(in the rows, 128 means zero)
The same turns and mirrors carry the whole set onto itself and the rows of a family onto each other. Which other rows belong to the same family as each row named below? List them in the order they appear above.
These 15 rows form 5 families of 3 rows each.
Z_544: [159 126 138 150 137  94  97 133  98 134 131  86  91 142 135 122 150 129
 119 103 116]
Z_21: [142 110 105 142 129 133 151 116 153  89  97 118 119 112  96 132 123 122
 140 129 123]
Z_735: [118 123 127  95 130 150 127 125 113 127 158 145 124 122 120  75 122 131
 102 111 144]
Z_105: [123 134 114  84 143 157 123 129 110 123 150 132 131 133 128  80 133 122
 111 121 145]
Z_550: [131 109 121 142 132 134 146 121 149  91  85 111 126 110 101 135 125 126
 140 130 137]
Z_779: [156 114 145 150 131  94 102 131  93 129 133  88  85 143 132 121 132 132
 127 105 111]
Z_880: [127 126 122  88 137 154 131 127 110 128 154 148 128 130 126  79 126 127
 106 106 132]
Z_492: [145 108 117 149 135 142 147 117 150  97  92 118 128 103 100 132 136 118
 136 134 135]
Z_724: [142 103 128 155 140 139 147 126 144  97  87 120 127 113  91 132 129 110
 135 123 135]
Z_232: [121 138 121  80 140 149 124 131 113 125 151 136 126 133 123  86 131 131
 103 101 147]
Z_567: [144 124 145 142 132  97  94 137  98 125 124  82  80 128 134 115 145 129
 123 102 111]
Z_593: [158 112 146 137 125  84 104 122  94 131 133  88  90 147 131 120 141 137
 116 106 120]
Z_93: [137 111 119 141 131 138 145 127 150  98  91 115 117 113  98 144 129 128
 148 134 150]
Z_516: [126 131 122  94 137 163 124 133 114 133 156 142 133 129 124  95 134 139
  96 102 135]
Z_124: [162 121 142 150 139  98 100 127 103 126 144  87  87 140 131 117 153 120
 125  96 118]

Same family as Z_492: Z_779, Z_232
Same family as Z_93: Z_735, Z_124
Same family as Z_544: Z_550, Z_880
Same family as Z_105: Z_724, Z_593

The same turns and mirrors carry the whole set onto itself and the rows of a family onto each other. Which other rows belong to the same family as each row named below? List them in the order they appear above.
These 16 rows form 4 families of 4 rows each.
Z_173: [122 156 157 175 111 154 109 112 118 139 117 113 125  92 164]
Z_430: [150 126 108 143 119 149 136 107 123 119 149 123 137 163 112]
Z_372: [117 153 156 172 116 157 112 116 108 128  97 103 132  98 160]
Z_977: [153 128 153 141 162 122 141 123 125 149 148 102 141 125 147]
Z_34: [125 162 125 142  97 122 120 132  99  90  99 116 114 126 164]
Z_573: [119 151 124 138 101 130 110 132  89  89 101 109 119 136 168]
Z_703: [125 153 158 178 120 145 104 101 101 141 111 102 117 100 159]
Z_778: [144 125 121 135 112 138 141 104 123 128 147 124 138 163 108]
Z_572: [161 140 140 145 161 128 133 113 134 147 159 116 137 133 148]
Z_385: [146 121 113 136  92 139 133 106 117 120 151 126 142 157 119]
Z_740: [112 151 156 167 119 151 117 108  99 138 100 109 124 102 170]
Z_514: [129 144 113 140 104 131 114 130  91  84 109 102 102 129 158]
Z_690: [125 152 125 142 107 125 122 140 102  82  99 106 108 138 146]
Z_524: [154 133 140 134 155 130 133 124 133 146 164 112 146 129 147]
Z_952: [151 114 111 138 107 141 119 100 116 118 147 112 131 163 113]
Z_481: [155 131 138 145 161 121 133 114 117 154 161 110 125 119 148]

Same family as Z_778: Z_372, Z_34, Z_524
Same family as Z_430: Z_573, Z_572, Z_740
Same family as Z_690: Z_173, Z_977, Z_385

The same turns and mirrors carry the whole set onto itself and the rows of a family onto each other. Which other rows belong to the same family as each row named below? List them in the order they appear above.
These 15 rows form 3 families of 5 rows each.
Z_216: [153 108 145  93 125 107 135 121 138 136 137 153 139 179  69]
Z_434: [143 113 116 104 100 118 137 111  94 139 139 136 109 159 115]
Z_2: [133 129 155 128 108  69 111  89 115 151 194 129 137 161 124]
Z_924: [120 128 113 140 119 109 103 111  80 165 164 153 148 135  71]
Z_706: [148 126 148 148 116  71 113  57  98 166 154 136 147 145 110]
Z_985: [142 115 155 140 132  82 103  67 110 184 165 128 134 150  95]
Z_634: [123 121 115 111 121  95 128  79 106 159 149 133 108 119 117]
Z_269: [139 117 144 117 131 103 107  98 105 169 163 148 152 161  35]
Z_470: [147 134 141 135 118  93 108  83  90 163 155 152 172 157  45]
Z_909: [132 135 109 110 101  85 139  74  94 136 145 141 124 127 118]
Z_378: [124 165 129  84 104 103 120 113 121 142 182 131 152 170  72]
Z_826: [122 142 130  78 115  83 139 102 144 127 166 140 127 148 102]
Z_432: [140 152 132  80  99  79 146  94 131 114 156 143 146 164  96]
Z_215: [159 120 158 134 121 110 114 117 130 162 135 140 153 189 100]
Z_933: [164 126 143 107 111 104 135 107 119 134 122 157 161 183  64]

Same family as Z_434: Z_2, Z_924, Z_378, Z_215
Same family as Z_706: Z_470, Z_909, Z_432, Z_933

